In the data rows, the value 50 means zero.
Some points:
tensor([38, 35, 43, 54, 30, 26, 27, 45, 31, 36, 38, 38, 41, 99, 43, 27, 50, 52, 41, 33, 33, 57, 12, 39])
tensor([13, 72, 30, 97, 47, 37, 57, 32, 63, 35, 35, 23, 38, 68, 68, 63, 75, 74, 71, 62, 65, 29, 36, 58])
tensor([51, 12, 26, 39, 63, 24, 50, 37, 26, 62, 55, 21, 63, 24, 52, 31, 34, 49,  1, 39, 57, 30, 28, 39])
tensor([98, 52, 45, 49, 24, 51, 59, 38, 48, 28, 40, 49, 34, 50, 72, 49, 64, 64, 48, 34, 66, 45, 48, 67])
tensor([27, 41, 37, 35, 50, 39, 66, 30, 60, 49, 34, 76, 46, 41, 77, 73, 61, 65, 48, 50, 58, 82, 74, 25])
tensor([39, 74, 78, 15, 71, 73, 39, 66, 54, 57, 61, 17, 59, 13, 45, 39, 37, 26, 79, 79, 45, 63, 60, 43])
tensor([77, 59, 45, 62, 86, 41, 59, 33, 66, 64, 13, 21, 18, 47, 52, 60, 28, 45, 71, 86, 56, 22, 34, 82])
tensor([56, 28, 39, 68, 44, 57, 36, 40, 24, 41, 41, 80, 41, 56, 39, 29, 63, 37, 37, 45, 39, 61, 64, 98])
tensor([59, 39, 78, 59, 44, 68, 83, 85, 60, 35, 71, 24, 45, 67, 40, 99, 26, 29, 34, 40, 51, 61, 59, 58])
tensor([19, 52, 32, 51, 49, 32, 66, 30, 66, 48, 33, 70, 43, 53, 79, 73, 67, 63, 50, 51, 57, 77, 64, 25])
tensor([40, 25, 64, 27, 40, 73, 25, 56, 36, 50, 45, 64, 53, 24, 72, 45, 72, 79, 37, 42, 49, 50, 68, 36])
tensor([66, 64, 58, 50, 42, 70, 66, 56, 60, 44, 54, 55, 50, 50, 75, 57, 47, 76, 61, 56, 73, 63, 68, 41])
tensor([89, 53, 40, 40, 19, 48, 58, 31, 50, 30, 37, 41, 34, 44, 72, 52, 55, 61, 45, 25, 67, 40, 45, 63])
tensor([85, 72, 44, 72, 55, 44, 43, 34, 74, 84, 71, 43, 99, 58, 24, 66, 40, 37, 60, 50, 23, 40, 41, 76])
tensor([27, 50, 34, 37, 50, 37, 44, 32, 55, 39, 38, 54, 43, 96, 63, 50, 60, 65, 49, 59, 47, 60, 40, 38])
tensor([37, 79, 63, 26, 49, 74, 64, 58, 71, 51, 51, 37, 56, 31, 70, 59, 24, 62, 70, 64, 67, 69, 70, 41])
tensor([51, 49, 39, 58, 34, 16, 35, 40, 43, 39, 33, 40, 30, 71, 25, 37, 33, 30, 46, 36, 35, 89, 31, 37])
tensor([32, 83, 67, 18, 57, 75, 58, 60, 71, 54, 52, 30, 57, 22, 63, 54, 22, 49, 74, 71, 60, 71, 69, 43])
tensor([52, 24, 25, 36, 55, 26, 53, 34, 35, 58, 47, 22, 57, 24, 58, 38, 33, 49,  0, 21, 63, 29, 30, 43])
tensor([32, 31, 51, 80, 41, 77, 31, 33, 30, 40, 38, 73, 37, 55, 43, 29, 26, 28, 37, 38, 38, 53, 58, 73])
tensor([52, 68, 47, 42, 61, 32, 58, 54, 71, 44, 53, 95, 47, 32, 48, 62, 59, 46, 62, 62, 58, 18, 18, 40])
tensor([75, 52, 48, 64, 47, 32, 52, 57, 43, 40, 48, 89, 42, 52, 51, 44, 70, 63, 52, 51, 52, 54, 44, 80])
tensor([49, 64, 59, 53, 87, 63, 50, 63, 41, 79, 73, 53, 70, 71, 56, 42, 36, 58, 74, 74, 57, 75, 73, 40])
tensor([68, 63, 48, 58, 57, 32, 56, 58, 60, 40, 50, 98, 43, 45, 52, 54, 65, 55, 58, 58, 56, 35, 29, 60])
tensor([61, 66, 48, 51, 61, 33, 57, 57, 66, 41, 51, 98, 45, 39, 51, 59, 63, 50, 60, 61, 58, 26, 23, 50])
tensor([77, 59, 56, 75, 45, 48, 36, 89, 92, 55, 96, 22, 73, 69, 38, 73, 31, 36, 43, 42, 30, 62, 59, 80])
tensor([40, 68, 42, 87, 64, 36, 58, 33, 61, 37, 27,  8, 25, 53, 62, 57, 45, 77, 80, 76, 62, 19, 33, 86])
tensor([79, 54, 35, 34, 18, 43, 57, 27, 51, 34, 35, 35, 35, 38, 71, 53, 47, 58, 39, 14, 67, 34, 42, 59])
tensor([82, 71, 46, 75, 48, 42, 36, 51, 84, 75, 89, 36, 99, 62, 29, 64, 38, 40, 55, 46, 23, 48, 48, 81])
tensor([43, 17, 24, 37, 62, 21, 38, 54, 12, 62, 71, 26, 68, 26, 38, 27, 36, 44, 52, 68, 32, 27, 28, 32])
tensor([30, 36, 69, 77, 38, 77, 28, 43, 33, 40, 40, 58, 38, 61, 45, 26, 18, 27, 38, 39, 43, 43, 62, 49])
tensor([75, 38, 46, 64, 42, 36, 45, 50, 28, 41, 46, 80, 42, 54, 45, 36, 75, 60, 44, 47, 47, 63, 58, 93])
tensor([38, 29, 44, 77, 43, 72, 33, 34, 28, 40, 38, 78, 38, 54, 42, 28, 37, 29, 37, 40, 37, 57, 59, 84])
tensor([48, 61, 84, 17, 69, 69, 31, 69, 42, 55, 64, 13, 58, 12, 38, 30, 47, 21, 76, 76, 41, 55, 52, 42])
tensor([99, 50, 48, 59, 30, 55, 60, 45, 47, 28, 44, 58, 35, 55, 73, 46, 71, 66, 49, 42, 67, 50, 51, 68])
tensor([71, 33, 44, 63, 42, 42, 41, 46, 24, 41, 45, 78, 42, 55, 42, 33, 75, 54, 41, 47, 44, 63, 62, 97])
tensor([52, 68, 51, 51, 84, 60, 58, 55, 49, 73, 67, 60, 66, 69, 62, 53, 32, 69, 75, 74, 61, 81, 68, 42])
tensor([32, 40, 76, 72, 40, 73, 28, 55, 34, 43, 43, 50, 43, 66, 47, 23, 21, 28, 40, 42, 46, 41, 66, 41])
tensor([94, 60, 41, 57, 86, 49, 58, 27, 66, 91, 14, 41, 51, 50, 32, 69, 35, 24, 65, 76, 43, 25, 33, 67])
tensor([25, 41, 78, 47, 33, 64, 94, 72, 56, 48, 60, 50, 59, 51, 52, 69, 54, 49, 38, 35, 85, 50, 53, 47])
tensor([76, 45, 48, 64, 43, 33, 49, 53, 35, 41, 47, 84, 42, 53, 48, 40, 72, 63, 48, 49, 50, 60, 51, 87])
tensor([65, 30, 41, 65, 43, 49, 38, 43, 23, 41, 43, 78, 41, 56, 40, 30, 72, 45, 39, 47, 41, 63, 64, 99])
tensor([44, 38, 45, 58, 32, 23, 27, 46, 33, 38, 39, 37, 38, 94, 34, 27, 45, 45, 42, 32, 32, 66, 11, 38])
tensor([44, 54, 74, 59, 70, 65, 37, 77, 31, 70, 68, 43, 67, 75, 51, 23, 37, 39, 61, 60, 51, 55, 76, 36])
tensor([49, 54, 23, 41, 32, 49, 42, 27, 54, 26, 24, 40, 26, 48,  9, 50, 39, 19, 47, 41, 34, 85, 87, 32])
tensor([24, 58, 63, 50, 58, 58, 72, 76, 57, 81, 71, 62, 76, 52, 60, 54, 79, 65, 52, 43, 76, 64, 57, 43])
tensor([28, 42, 36, 42, 36, 32, 36, 37, 45, 34, 35, 47, 42, 99, 59, 40, 55, 62, 44, 47, 42, 54, 29, 39])
tensor([32, 36, 39, 48, 30, 29, 30, 42, 35, 33, 36, 41, 42, 99, 52, 31, 52, 58, 42, 37, 37, 53, 19, 40])
tensor([41, 69, 46, 34, 59, 31, 58, 51, 73, 46, 55, 87, 50, 25, 45, 64, 53, 41, 64, 62, 58, 12, 16, 33])
tensor([48, 43, 43, 59, 34, 19, 31, 44, 37, 39, 37, 39, 34, 84, 28, 31, 39, 37, 43, 34, 33, 78, 17, 37])
tensor([31, 36, 81, 48, 33, 68, 99, 68, 52, 41, 59, 44, 53, 55, 47, 80, 45, 42, 36, 36, 81, 50, 53, 47])
tensor([29, 33, 60, 80, 38, 78, 29, 36, 32, 39, 39, 66, 36, 57, 44, 28, 20, 28, 37, 38, 41, 48, 59, 60])
tensor([30, 63, 49, 48, 86, 58, 63, 57, 58, 91, 72, 67, 75, 64, 60, 58, 85, 68, 61, 63, 65, 77, 60, 37])
tensor([40, 49, 78, 63, 57, 67, 33, 76, 31, 60, 59, 42, 60, 74, 50, 20, 33, 33, 52, 52, 49, 46, 74, 35])
tensor([13, 62, 29, 70, 46, 32, 62, 30, 68, 45, 34, 57, 41, 64, 77, 71, 75, 63, 54, 54, 59, 63, 52, 30])
tensor([61, 46, 26, 30, 32, 34, 56, 27, 48, 47, 36, 27, 43, 28, 68, 50, 36, 52, 20,  2, 67, 28, 36, 51])
tensor([55, 49, 87, 18, 58, 64, 25, 70, 32, 47, 62, 10, 56, 12, 34, 24, 54, 21, 70, 67, 39, 44, 43, 42])
tensor([38, 48, 64, 33, 38, 83, 33, 46, 51, 33, 40, 54, 30, 35,  9, 40, 70, 57, 35, 30,  2, 47, 76, 28])
tensor([41, 22, 57, 23, 43, 70, 38, 46, 40, 49, 45, 68, 54, 26, 72, 52, 69, 74, 41, 47, 63, 56, 73, 33])
tensor([42, 50, 46, 33, 35, 81, 37, 34, 55, 26, 35, 47, 26, 41,  0, 44, 62, 39, 39, 36, 15, 58, 88, 27])
tensor([49, 35, 82, 54, 40, 71, 96, 75, 52, 34, 65, 30, 45, 64, 41, 98, 30, 30, 34, 39, 62, 56, 56, 52])
tensor([99, 49, 53, 70, 40, 61, 62, 56, 46, 33, 53, 69, 40, 61, 75, 46, 76, 72, 52, 50, 69, 57, 57, 60])
tensor([60, 63, 45, 73, 76, 37, 59, 34, 63, 48, 20, 12, 18, 48, 58, 57, 33, 63, 77, 83, 59, 20, 34, 88])
tensor([55, 36, 25, 32, 44, 30, 55, 31, 43, 53, 40, 24, 50, 25, 64, 44, 34, 50,  8,  7, 66, 28, 33, 47])
tensor([32, 71, 43, 26, 55, 30, 56, 49, 72, 49, 58, 78, 52, 21, 42, 64, 46, 36, 66, 61, 56,  9, 17, 29])
tensor([34, 31, 43, 25, 49, 50, 62, 32, 53, 48, 38, 76, 50, 33, 74, 68, 61, 68, 47, 50, 63, 76, 79, 27])
tensor([94, 64, 41, 61, 77, 49, 56, 23, 65, 95, 27, 46, 77, 52, 25, 71, 39, 26, 65, 66, 34, 29, 33, 67])
tensor([23, 47, 74, 48, 36, 61, 86, 76, 58, 58, 62, 55, 65, 49, 56, 61, 63, 56, 41, 35, 84, 52, 54, 47])
tensor([30, 62, 37, 39, 84, 50, 55, 35, 64, 69, 55, 66, 56, 80, 62, 62, 75, 67, 60, 75, 55, 75, 55, 34])
tensor([36, 44, 79, 67, 46, 69, 29, 67, 33, 50, 50, 45, 51, 71, 48, 20, 27, 29, 45, 46, 48, 41, 71, 37])
tensor([99, 49, 51, 66, 36, 58, 61, 52, 46, 30, 49, 65, 37, 59, 74, 45, 75, 69, 51, 47, 68, 54, 54, 66])
tensor([52, 53, 31, 53, 34, 19, 39, 36, 47, 36, 27, 40, 28, 61, 22, 43, 30, 24, 48, 38, 36, 95, 52, 37])
tensor([96, 52, 55, 68, 42, 64, 64, 57, 49, 37, 55, 69, 43, 60, 75, 49, 71, 75, 54, 52, 71, 58, 61, 53])
tensor([31, 63, 43, 44, 90, 55, 59, 44, 61, 84, 65, 67, 67, 71, 61, 62, 82, 68, 62, 72, 60, 78, 59, 35])
tensor([10, 69, 27, 87, 45, 35, 59, 31, 66, 40, 35, 40, 40, 70, 73, 67, 80, 67, 62, 57, 62, 44, 42, 41])
tensor([41, 35, 88, 32, 44, 73, 16, 77, 37, 55, 53, 69, 51, 21, 63, 35, 82, 86, 28, 35, 28, 30, 47, 35])
tensor([73, 52, 64, 70, 46, 55, 48, 96, 84, 47, 89, 19, 59, 70, 40, 84, 27, 33, 38, 41, 35, 65, 61, 74])
tensor([39, 23, 50, 21, 46, 62, 52, 37, 46, 48, 42, 73, 53, 28, 73, 61, 64, 70, 45, 49, 66, 66, 78, 30])
tensor([79, 67, 50, 76, 45, 43, 33, 72, 91, 65, 98, 28, 89, 66, 34, 66, 35, 39, 49, 43, 26, 56, 54, 83])
tensor([36, 34, 23, 32, 58, 22, 37, 59, 20, 60, 71, 32, 66, 25, 36, 32, 34, 39, 65, 67, 28, 23, 29, 31])
tensor([48, 28, 85, 26, 45, 76, 21, 72, 38, 55, 58, 73, 55, 22, 69, 39, 83, 79, 31, 44, 56, 27, 46, 34])
tensor([51, 55, 24, 47, 33, 31, 42, 31, 51, 31, 23, 39, 27, 53, 17, 48, 32, 20, 48, 40, 36, 94, 72, 35])
tensor([47, 59, 67, 56, 81, 65, 43, 72, 34, 78, 73, 47, 71, 74, 52, 31, 39, 48, 69, 69, 54, 66, 76, 38])
tensor([90, 69, 42, 66, 66, 47, 51, 24, 68, 91, 48, 47, 98, 55, 22, 70, 41, 32, 64, 57, 27, 34, 36, 70])
tensor([69, 51, 30, 30, 22, 39, 57, 26, 50, 40, 35, 30, 38, 32, 70, 53, 40, 55, 31,  5, 68, 30, 39, 55])
tensor([22, 69, 32, 21, 49, 26, 49, 52, 59, 55, 65, 58, 56, 20, 37, 54, 36, 31, 71, 61, 43, 10, 23, 29])
tensor([67, 45, 71, 65, 46, 63, 65, 94, 72, 40, 79, 20, 49, 69, 40, 94, 25, 30, 35, 41, 41, 64, 61, 66])
tensor([89, 58, 43, 57, 89, 45, 59, 31, 67, 80, 10, 32, 30, 48, 43, 65, 31, 30, 67, 83, 51, 23, 33, 73])
tensor([40, 34, 83, 50, 36, 71, 99, 69, 50, 36, 61, 37, 48, 59, 43, 90, 37, 35, 35, 38, 73, 52, 54, 48])
tensor([28, 57, 34, 36, 68, 44, 50, 31, 63, 52, 45, 61, 47, 88, 63, 58, 67, 66, 54, 70, 51, 68, 49, 35])
There is one direction along which these points spread out most. Take the direction at right angles to it along which they spread out most. Go by this last direction. How far along it is each point below, from 0 to 99? 50 is the average, and the first point above lies past it. One standard deviation of the points above along it is 16.
tensor([23, 54, 69, 49, 45, 59, 79, 79, 58, 70, 66, 59, 71, 50, 59, 56, 71, 61, 46, 37, 81, 57, 55, 45]) 23
tensor([25, 71, 38, 22, 51, 28, 54, 49, 67, 52, 61, 68, 54, 20, 39, 60, 40, 33, 68, 61, 51,  8, 19, 28]) 51
tensor([23, 72, 36, 96, 53, 37, 57, 33, 60, 33, 32, 11, 33, 61, 64, 59, 61, 80, 78, 68, 64, 21, 33, 75]) 60
tensor([33, 81, 72, 15, 66, 75, 49, 63, 65, 56, 56, 23, 58, 16, 54, 48, 27, 36, 78, 77, 52, 69, 65, 44]) 38
tensor([50,  5, 27, 41, 67, 22, 46, 42, 17, 63, 63, 20, 67, 25, 45, 27, 36, 49, 13, 55, 49, 31, 27, 36]) 62
tensor([46, 53, 30, 36, 33, 68, 40, 27, 56, 24, 28, 42, 25, 45,  2, 48, 50, 25, 44, 40, 27, 72, 92, 29]) 56
tensor([48,  7, 26, 40, 66, 22, 41, 47, 11, 63, 68, 22, 69, 26, 40, 26, 36, 47, 32, 65, 40, 30, 27, 33]) 63
tensor([82, 57, 56, 61, 42, 67, 65, 57, 54, 40, 56, 63, 47, 56, 76, 53, 61, 77, 57, 54, 73, 60, 65, 46]) 34
tensor([73, 58, 48, 62, 52, 32, 55, 58, 52, 40, 49, 95, 42, 49, 53, 49, 67, 60, 55, 55, 54, 45, 37, 71]) 50
tensor([49, 72, 60, 37, 44, 72, 66, 56, 66, 47, 52, 46, 53, 41, 74, 59, 33, 71, 65, 59, 71, 66, 70, 40]) 30
tensor([47, 28, 40, 72, 45, 65, 35, 37, 26, 40, 40, 80, 40, 55, 40, 28, 51, 31, 37, 43, 37, 60, 62, 93]) 60
tensor([27, 61, 56, 50, 73, 58, 67, 68, 57, 90, 74, 65, 78, 57, 60, 55, 84, 67, 57, 52, 71, 71, 59, 40]) 22
tensor([23, 63, 27, 23, 50, 24, 44, 56, 47, 57, 67, 48, 59, 22, 36, 47, 34, 31, 72, 62, 35, 13, 26, 30]) 58
tensor([36, 45, 79, 35, 41, 79, 26, 61, 45, 42, 44, 61, 36, 28, 27, 36, 76, 75, 31, 27,  0, 40, 64, 31]) 37
tensor([29, 50, 24, 27, 53, 22, 39, 59, 33, 59, 69, 40, 62, 24, 36, 39, 33, 34, 72, 64, 29, 18, 28, 31]) 61
tensor([37, 41, 87, 35, 43, 74, 20, 73, 39, 51, 48, 66, 44, 22, 48, 34, 80, 85, 28, 28,  5, 34, 53, 34]) 31
